(in the rows, 128 means zero)
Named moves come first, each a turn or a mirror and shown by rows before and after it. Which of them, in which order, take the first row of each pair that follows to the second? Write the first one first, as in the answered first pair.
z_807:
137	127	132	111	117	105	137	111	119	95	132	135	105	165	113	123	140	125	141	127	99	117	117	137	130 -> 135	129	141	107	124	111	135	101	119	93	143	135	108	150	115	124	144	118	153	127	95	117	125	125	127
157	104	141	115	103	131	132	132	119	118	122	122	111	133	116	121	143	141	156	122	160	151	136	153	124 -> 156	106	147	113	107	135	131	126	118	116	129	123	114	119	118	121	145	135	162	121	159	152	141	145	122
126	136	121	142	124	117	115	137	113	121	129	138	132	145	149	128	116	113	100	133	109	106	126	108	135 -> 125	137	129	138	129	121	114	129	114	120	138	138	135	132	152	129	118	106	108	135	108	106	132	99	133
131	142	107	135	120	112	130	151	149	129	131	100	128	139	139	124	114	143	102	144	131	114	145	138	133 -> 127	146	126	125	134	122	127	132	148	125	155	101	134	104	146	125	120	129	124	146	128	116	160	114	128
z_562:
115	116	121	125	136	97	141	140	114	136	95	125	125	121	98	134	104	136	116	143	156	151	126	155	137 -> 141	118	124	127	125	103	135	144	114	139	107	126	114	137	97	120	95	150	121	138	144	146	126	164	140
148	132	131	130	120	132	127	138	119	124	135	135	120	140	130	123	121	131	120	134	124	126	127	129	133 -> 134	133	129	130	127	131	129	134	122	122	133	135	126	131	138	133	119	120	110	141	123	121	129	118	133
167	114	128	117	104	128	105	134	126	155	156	145	116	118	114	109	121	173	131	112	106	123	133	139	141 -> 143	123	127	115	119	124	104	123	130	152	165	153	127	108	135	129	105	149	99	134	89	100	141	111	143
z_951:
121	130	130	147	129	142	103	95	154	139	156	119	144	100	150	120	111	130	143	118	100	133	123	112	121 -> 107	121	124	142	132	137	115	99	150	137	133	116	148	88	134	126	133	130	158	107	127	155	118	121	120
105	139	104	125	164	121	142	136	143	133	122	122	140	127	135	150	130	99	115	141	143	141	124	91	118 -> 119	132	95	130	150	118	147	151	141	136	102	117	131	146	118	142	141	119	124	127	159	156	112	120	120
107	120	119	132	123	118	134	138	118	121	99	121	148	119	114	142	123	124	130	131	145	140	144	129	125 -> 130	120	116	139	109	118	130	147	120	126	101	121	138	145	113	130	111	139	125	129	134	133	137	144	128
z_906:
157	134	117	127	114	134	108	121	137	123	160	139	129	156	133	122	114	137	108	128	72	99	125	123	135 -> 145	125	95	133	108	118	118	140	137	123	122	137	128	177	118	128	121	145	92	124	94	111	109	147	138
129	121	135	112	141	134	139	139	133	158	129	133	148	116	127	137	128	102	112	117	125	120	125	126	121 -> 126	121	130	113	140	132	139	142	133	158	123	132	146	119	126	138	129	103	109	117	130	122	123	131	122
128	126	141	128	124	131	133	143	101	131	133	108	123	132	111	98	137	140	151	122	110	124	130	135	146 -> 128	131	144	128	125	132	131	140	104	131	144	112	124	132	120	100	127	136	143	129	97	114	133	128	146
166	131	144	126	129	128	106	141	133	133	127	151	114	122	147	112	153	147	163	113	144	142	148	127	118 -> 165	140	147	127	133	129	99	134	136	132	145	157	116	126	167	116	133	138	141	129	120	118	153	112	121

Between the rows of a pair lie 2 to 3 moves.
143	134	104	138	120	136	123	126	138	142	140	120	153	143	111	137	100	124	124	146	99	127	152	109	143 -> 128	124	111	129	130	138	132	119	134	136	129	112	158	111	96	139	128	122	153	133	128	152	155	107	137 : z_951, z_951, z_906
117	127	127	125	140	134	142	154	138	128	117	112	137	135	129	148	119	131	114	134	135	124	134	145	129 -> 135	131	147	119	142	147	136	142	136	129	143	111	133	117	132	135	122	132	142	128	126	126	147	135	125 : z_906, z_951, z_807
147	143	152	122	146	162	108	115	117	113	149	127	124	88	120	96	133	121	142	135	141	140	143	110	134 -> 158	151	140	133	137	156	99	124	121	118	152	135	117	129	135	93	105	127	105	150	115	113	135	115	142 : z_951, z_562, z_906
166	134	149	121	123	134	113	107	107	129	141	138	135	115	124	101	128	153	152	111	123	156	119	135	120 -> 135	138	154	117	143	132	117	94	109	121	145	141	149	88	135	120	128	128	142	125	123	147	128	110	115 : z_562, z_951
111	145	115	118	156	129	125	105	143	122	128	148	126	113	119	127	134	119	135	135	120	137	162	117	94 -> 112	141	114	116	154	129	127	107	142	119	123	145	124	113	113	125	140	122	140	130	126	145	160	121	95 : z_906, z_562, z_906
138	121	98	139	115	122	127	152	124	131	111	129	114	168	121	117	121	135	102	128	128	124	122	153	132 -> 94	125	114	126	151	126	131	124	127	120	128	133	136	111	138	142	125	93	101	146	128	118	142	105	123 : z_951, z_951
101	114	119	133	136	122	139	133	132	126	122	125	132	111	132	137	126	102	133	138	136	138	138	128	130 -> 114	118	132	129	135	132	132	123	131	128	143	125	130	105	137	129	122	103	142	138	123	133	147	119	131 : z_951, z_807, z_906
124	119	148	126	144	130	128	119	123	123	147	128	128	92	134	138	127	116	139	135	126	131	140	106	114 -> 135	118	150	125	139	134	126	119	122	125	150	127	124	94	131	131	128	122	149	130	127	135	140	110	114 : z_951, z_906
148	130	143	126	111	123	131	130	122	126	137	123	125	129	112	117	140	138	157	116	137	148	133	155	122 -> 127	142	135	131	122	117	125	124	130	123	152	136	134	138	143	136	109	116	106	146	103	110	137	128	126 : z_951, z_951, z_906
126	126	146	117	162	139	120	104	148	116	157	136	137	88	124	143	169	124	142	118	157	147	118	94	111 -> 178	137	150	127	137	149	101	113	149	128	188	140	116	132	137	115	137	149	133	119	117	122	118	107	119 : z_562, z_951, z_906
162	135	172	124	128	130	93	129	110	122	166	148	95	143	162	78	126	147	134	117	85	122	125	124	117 -> 148	116	159	122	124	121	111	145	105	120	117	137	96	137	126	81	165	160	161	91	140	167	110	155	114 : z_951, z_951, z_951
